A single turn carries every row of the set below to another of its rows. Some are shown first; where does it send the rows asked next?
J_562: [  9  -3   4   0 -10  -2  11   8  -9  12  -3   8 -17   5  -1  -2 -10 -12
   1   3  11  19  10   3   6   1  15  11   6 -11   0  -4]
J_529: [  6  -7   4 -12  -6   1  17  -5 -12  10  -5   2 -11   4  -8 -15  -6  -9
  12  -3   4  11   7   8   6   5  14  10   8  -8   1  -8]
J_354: [ -8  -2   3  -9  10   8  -4  -7  -7  -7  -7  -5  -3  -2  -5  -1 -20  -6
   8  -2   4   5  -2   4  -6 -12  -5  12  -8   6   3  -2]
J_350: [  2   7   6   8  -5   1   0   4   0  -2  -5  -2  -5  -5  13   6  -1  -4
   0  14   2  12  -8 -11   8 -13  -5  -7  -3 -11  -8   9]
J_852: [ 11   5  13  -1 -12  -7   8 -15  -8   7   3  19   6   2  -6  -8  -1  -3
   5  -6   6   9   7   8   7  -7   6  -8  -7  -5  -5   6]
J_880: [ -4  -1   2 -15   9   2  -1   5  -1  -3   2  -8 -21  -4   3   8 -14  -9
   7   2   4  11  -6   0  10 -12  -6  10   5   3   4  -8]
J_794: [ -9  -5  10  -6   6   6  -5   4   3 -12   2   1  -7  -3   7  13  -7  -4
  12  -1   8   9  -5  -5  11 -13 -10  -1  13  -5   0  -8]
J_539: [  2   6   6   0  -2  -7   3 -17   0   3  -5  -4   9  -1   4  -1  -3   4
   8   4   1   4  -8   0   0 -16  -7 -13 -10  -3  -7  10]
J_291: [-13  -4  -4   0  -7  12   3   1   2  -4   6   7  14  -3 -11  -2   0 -15
  11   5   6   1 -10  -9   0  -2   5  -7  11  -5   1  -3]
J_602: [  0   5  -6  -1  -6   7   2  -1   3  -4   7  13  19 -14  -8  10  -6 -10
   9   3  13   5   2  -1   0  -7   6 -10  10   0   5  -2]
J_655: [ -6   4   2  15   2   3  -6   0  -7  -6 -18  -8   1  -8  -2 -10  -2 -13
   9   9  18  11 -11   0   3  -1   5  -5  -1  -5  -5  -4]
J_792: [ -4   0  -7  -9   8  -5  -6   5   8  -3   8  -6  -3  -2   2   9 -10   0
   5   8   5  10  -2  -4  -1 -12 -14  -8   4   1   5   3]
J_100: [  7   7   7  -4   4  -3   3  -8   0  -9  -2   1 -10 -15   8  -1   9  -2
  14  12   8   5 -11   1  17  -4  -6  -8   7  -6  -5   3]
J_91: [-13  -4   6  -5  10   4  -5  -5   2 -15  -2  -1  -1  -6 -10  -5  -3  -7
  14  -2   7   1  -7   1   1  -4 -15  -5   7   5   2  -1]
J_413: [  8  -5   4 -10  -5   0  15  -7 -10  12  -6   4 -12   3 -11 -13  -4  -7
  15  -4   5  11   7   9   9   6  14   8   7  -7   0  -8]
J_169: [  6  12  -4   2   3  -4  -2 -13  -3   7 -13 -11   9 -10   6   5  -7  -2
  13   4  14  10  -3  12   7 -13   5 -11   2   4  -3  -3]
J_2: [ -7   1   2  13   0 -12  -6   3   0   9  -5  -9  -6   4  10   4  -4 -12
   0   7  15  16 -10   0   5 -12   3 -10   2  -4 -10  -5]
J_593: [ -8   4   3  -2   3   9  -9  -5  -2 -14  -3   0  10  -5  -1  10 -19  -4
   6   0   9   6  -1   1  -2 -15  -8  -3  -1   3   4   4]
J_122: [ 12   3  -4 -11 -10  -1  11  -1  -8  22  -3   2  -6   0  -7  -6 -13 -15
   4   0   4  10  12   9   2  -5  13   7   1   0   4   4]
J_153: [  0   1  10   3   6  -3   6  -9   0   7 -16  -9   0  -7  12   4   4  -2
  17   5   8   2 -12   4   5  -6   3  -2  16  -9  -3  -7]
J_375: [ -2   4  14   8  -1  -3  -5 -14  -7 -16  -4   6  -1  -3   1  -6  -2  -7
   8   1  17   9  -9   3  12  -9  -3 -11  -9  -3 -12   0]
J_821: [  5   1   5   0 -14   6  13   2 -15   8 -11   4  -4   0 -15 -11 -14 -16
   5  -8   6  14  11   4   3  -1  14   5  -3  -1   0  -5]
J_753: [  8  -5   4  -3  -9  -3  11   7 -10  13  -2  11 -16   4   0  -3 -10 -13
   0   0   8  18  13   5   3   0  14  10   6  -8  -1  -6]
J_482: [  5   1   6  -1 -15   0   8  -3  -8  12   4  10   1  11   1  -9  -1  -4
  -1   8  -5  12  -1  -7   3  -7   8  -1  -7 -16  -6  10]
J_816: [ -7  -4 -10  -5  -3  -1  -6   1   6   3  19  13  10   1  -2   5  -3 -11
   8   8  15  11  -2  -3   3  -9   6  -9   7  -5  -1  -6]
J_573: [  4   0   6   3 -14   6  11  -1 -14  10 -11   4  -4   4 -15 -11 -14 -15
   4  -7   7  15  10   6   5  -1  14   6  -3  -1  -3  -2]
J_434: [ 15   8   8  -4 -13   4  17   2  -7   3  -2  11  -5  -7  -1  -4   7   0
   6   7  -4  13   2  -5  13   1   7  -4   8 -15  -1   5]
J_383: [ -1   1   1  -7   6   1   6   9   2  -3  -4 -12  -6  -5  -1   7 -20  -1
   3   3   6  17   7   2  -6 -15 -11   3   1   5   5   3]
J_624: [-10  -8   4  -2  -5   3   8  -2   6  -1   9  12  13   0  -2   9   2  -2
  13  -2   6   8  -1  -4   2  -7   3  -9  18  -8  -3 -12]
J_324: [ -6  -7  16  -6  11   0   5   1   0 -11  -6  -2 -13  -6  -6  -2 -10  -7
  11  -7  15   9   2   7   1  -8 -13   7   7   6   3  -6]
J_744: [ 12   5  -4  -7 -10  -3  13  -2  -7  23  -4   2  -6   1  -7  -3 -12 -11
   3   1   1  10   9   9   1  -2  13   7   2  -1   3   6]
J_715: [ 10   8   6  -4 -13   2   3  -6 -12  -3   5  14  -8  -3 -10 -15   4 -15
   7   3  10  11  -3   2  21   0  11  -5  -3  -7  -4   3]

J_880 -> J_383
J_715 -> J_434
Where do these go?
J_602 -> J_291
J_562 -> J_744
J_821 -> J_529
J_91 -> J_794
J_655 -> J_153
J_350 -> J_539

